The rows below come in pairs that one turn or mirror swaps. Which row does each named row swap with?
The rows were stretched afterwards, more along some directions than others.
lota: [-11.9   8.0  -8.5   8.0 -17.4 -17.7  -1.9 -25.8 -19.1  -5.0  -8.9  12.7
  -9.6  -5.8  -1.4  28.0  11.3   1.9  14.3]
nudos: [-45.4  -1.5  23.7  -8.5   6.9   3.6 -26.1   4.4 -11.2  -5.5   4.9  20.8
  -5.2  12.1 -29.8   4.3 -26.6   0.0   8.5]
Zupi: [-12.8  11.9  11.0 -17.3   2.4  -2.8  14.7  -0.4  -5.8  17.4   2.0  -5.0
 -17.3  41.7 -23.3 -13.3 -31.8   5.3 -11.3]
goti: [ 12.7 -10.1 -45.8 -19.5  11.1   6.4   4.7  -4.0   3.1  20.0   8.1 -18.4
   2.9   5.0  23.8   0.7   1.0   9.6  -7.2]
neku: [ -9.1  -1.0   4.0  15.2 -21.6 -19.0  -6.8  -7.5  -5.9  -0.3  38.3 -11.0
   2.7  15.6 -18.3  10.7  13.2  -9.5  -2.5]
neb: [-19.1  -0.2   9.8  17.8 -24.5 -20.3  -2.1   0.3  -9.3   9.3  41.6  -7.1
  -3.2  15.6 -29.5   9.1  10.8 -10.6  -0.6]
zupov: [-12.0  13.9  -6.7  12.1 -18.4 -13.2  -0.9 -27.9 -11.5 -11.2  -9.4  19.1
 -20.4  -2.4  -2.0  25.2   9.2  -1.7  14.9]
buve: [ 29.5   0.0  -7.1   4.7 -20.5 -12.6  11.1  20.5  16.5  -3.0  16.0   3.2
  -5.6   0.6 -13.9 -26.0  18.7   8.7  -3.3]
lub: [ 31.9   1.7 -14.1  -0.4  -9.9  -8.6  15.7  24.9  15.5   1.0   8.3   3.3
  -8.2  -2.1 -11.4 -24.1  11.7   4.7  -8.9]
vud: [  0.3   1.5  25.5   3.4   0.2   3.1  20.5  15.9  13.7  17.1   1.6 -15.1
  26.2   3.5   0.4 -10.3  30.2   2.5   7.3]
nis: [ -7.9   2.8  28.5  -2.0  -5.1  -3.3  10.0  19.9  18.3  21.7   3.9 -18.5
  26.7  -1.1  -7.3   4.9  16.6   1.6   5.0]
kepa: [  0.8 -11.7 -24.0  -9.3   2.2  -1.8   5.5   6.7  -6.2  21.3  14.8 -11.6
   7.6  -1.6  23.4  -5.0  -6.9   6.9   3.8]
sutes: [ 25.9   2.4  -6.1   1.6 -13.2 -12.0  10.6  27.1   7.5  -0.8   7.4   9.8
 -17.6  -1.3 -14.4 -25.5   8.0  10.1  -2.0]
dutom: [ 30.1  -3.4 -30.6 -10.7  13.9  -7.1  -1.7 -12.8  15.5 -29.6 -21.7   7.9
  13.6 -14.7  21.3   6.0   9.5  -2.3  19.3]
Pido: [ 25.0   9.7 -23.9   3.4  10.7  14.2  40.9 -23.6   0.7 -26.3  -7.7  18.8
 -21.1   9.1   7.2 -31.9   1.7  10.8 -16.7]
zino: [ -6.3 -13.0 -32.8 -12.4  12.5  -1.2  -9.3   2.9  -4.5  17.5   3.2 -13.4
   1.3  -4.5  26.2  12.8  -4.3   8.3  -2.0]
bos: [ 31.1  -7.3 -26.4  -4.5  15.8  -7.4   0.1  -9.3  11.3 -29.3 -23.6   5.8
  17.0 -13.9  27.1   5.4  12.9   2.9  19.0]
tun: [ -9.3  -8.3 -33.7 -14.2   9.3   1.9  -3.5   1.5  -1.0  25.0  13.7 -12.0
   3.1   2.2  15.5   4.7  -7.5   5.8   6.9]
bar: [-12.1   9.0 -27.9 -23.4  -6.1  -9.6   3.8 -24.7 -22.4  14.2  11.9 -21.4
 -20.0  -3.1 -10.8   5.6   5.5 -17.6  13.1]
zeg: [-40.8  -7.6  23.8 -10.3  10.4  -0.3 -32.1   5.4 -12.5  -3.5   7.3  19.5
  -4.8   6.8 -25.2   2.0 -23.3   1.8   7.0]
sedo: [ 24.0   0.9  -9.9  -6.9  -6.5  -5.7   5.1  26.3   8.7   4.7   8.7   5.9
 -16.8   3.9 -20.3 -26.0   2.1   5.5  -3.7]
bemet: [ -5.2   9.0 -18.3   3.7  -6.7  -6.2  -7.7 -28.9 -10.8  -4.3  -5.9  13.2
 -22.5   9.3   2.5  26.8  16.2   1.6   6.6]
sez: [ 21.5   7.9 -11.4  -3.7   9.1  20.7  29.2 -20.4  13.8 -26.8 -10.7  17.1
 -19.4   6.2   4.5 -24.4  -3.1   0.8 -17.4]
miba: [ -1.7 -13.3 -33.4 -10.8  17.9   1.6 -11.4  -2.3  -5.2  22.1   7.4 -19.3
  -0.2  -0.9  22.3  -2.6  -7.1   6.9  -7.9]
fon: [ 30.7  -2.9 -27.6  -6.2  11.3  -4.5  -1.5 -12.1  13.5 -31.1 -24.3   4.1
  18.3 -10.6  21.5   2.6  12.6   0.3  18.7]
voso: [-16.3   7.9 -25.1 -23.4  -3.6 -13.1   6.3 -19.8 -20.4  15.7  21.2 -18.9
 -21.3  -3.6 -14.3   4.7  -2.9 -19.6  10.1]
likud: [-14.6  -1.1   9.1  10.5 -20.8 -19.5  -7.4  -3.2  -9.7   3.9  35.8 -12.1
  -0.7  10.3 -26.4  13.7   3.1 -16.3   1.4]
sep: [-39.3  -6.8  25.8  -6.3   8.2   3.4 -25.8   8.9 -13.2  -6.2  -1.0  17.7
  -1.0   2.4 -20.0   1.3 -19.0   2.2   8.5]
Lifo: [-45.4  -4.5  26.6  -7.0   6.9   0.8 -27.6   1.0 -12.7  -3.5   3.8  22.4
  -7.0   6.6 -26.3  -2.9 -26.8  -3.0   9.6]
rav: [ -1.7   1.6  25.4   5.5   1.7  -1.7   8.7  14.0   9.6  21.7   3.7 -23.7
  20.5   2.2  -6.5  -8.9  31.1   3.5   3.0]
zor: [ 14.6  12.3  -7.1   4.3   9.1  11.8  32.4 -20.5   6.6 -26.2  -6.4  24.9
 -23.9   4.0   0.6 -17.9 -15.2   4.7 -12.3]
bisib: [  8.3  -2.5  22.4   4.2  -8.9  -0.2  12.1  11.2  10.3  21.3  -6.6 -24.7
  24.9  -3.9   5.0   2.2  32.9   8.4   4.9]
fizo: [-15.5  16.1  11.1 -12.5  -5.2  -8.2  19.2   4.9  -5.3  17.9   2.4  -4.5
 -13.4  42.3 -28.2 -13.0 -26.3   3.4  -4.3]
Teto: [ 14.7   4.6  -6.0   2.0   5.5   9.2  36.1 -14.9   4.7 -26.4  -9.5  20.3
 -15.5   6.5  -0.8 -29.1  -9.1  11.2  -9.1]
rines: [-10.2   2.6   8.1  17.1 -28.0 -18.9  -3.4  -1.4  -8.1   8.3  40.8  -6.5
   4.4  10.7 -24.5   9.2   8.4  -8.6  -3.9]
Zotu: [  3.6 -16.6 -32.6 -14.9  14.7  10.5  -3.0  -2.1  -9.1  27.4   9.4 -17.3
  -3.7  -3.6  21.2  -2.6  -4.2  13.5  -6.2]
Zim: [ 19.0   4.3  -8.4   8.9   3.1   9.4  35.6 -15.6   0.4 -29.2  -9.3  22.6
 -14.0   6.4   6.7 -27.0  -6.2   6.6 -12.0]
tar: [ 28.7   0.4 -29.8  -6.0  17.3  -7.3   1.0 -13.9   9.7 -31.5 -24.7   2.6
  11.2 -12.0  21.5   8.5   9.3   1.9  15.0]
mobel: [ -1.8   4.2  -4.5  13.2 -16.2 -19.6   1.1 -18.5 -14.9 -13.8  -7.7  15.4
 -16.3  -8.6   2.4  21.1  24.9   4.0  11.5]
Nesin: [ 26.0   1.7  -6.2  -3.1 -12.9  -7.3   3.8  23.9  14.6   0.8   8.9   6.3
  -5.3  -0.6 -13.6 -26.3  13.2   5.1  -5.5]
gez: [-10.0   7.3   0.1  14.1 -20.7 -17.8   0.1 -27.5 -11.3 -10.0  -8.9  12.5
 -13.4   0.7  -0.5  20.8  21.4   1.4   4.8]
Nomi: [-11.3   1.7  27.0  -3.8 -13.6   1.0   9.5  13.8  10.4  28.3   9.5 -19.4
  21.9   9.8 -14.5  -0.9  28.4   2.2   4.6]
digi: [-12.2   1.5  13.8  21.7 -26.9 -22.5   1.0  -5.8 -12.4   0.6  37.2  -8.3
   1.1   7.6 -20.5  11.7   7.7 -15.0   1.7]
nefu: [ -6.6   2.0  33.1   5.9 -16.8 -12.9  10.9  24.0   6.1  18.9   5.0 -22.4
  26.1  -3.3  -2.3   9.1  30.3   6.6  11.0]

lota is swapped with Teto
neku is swapped with Nesin
buve is swapped with rines
kepa is swapped with nefu
digi is swapped with sutes

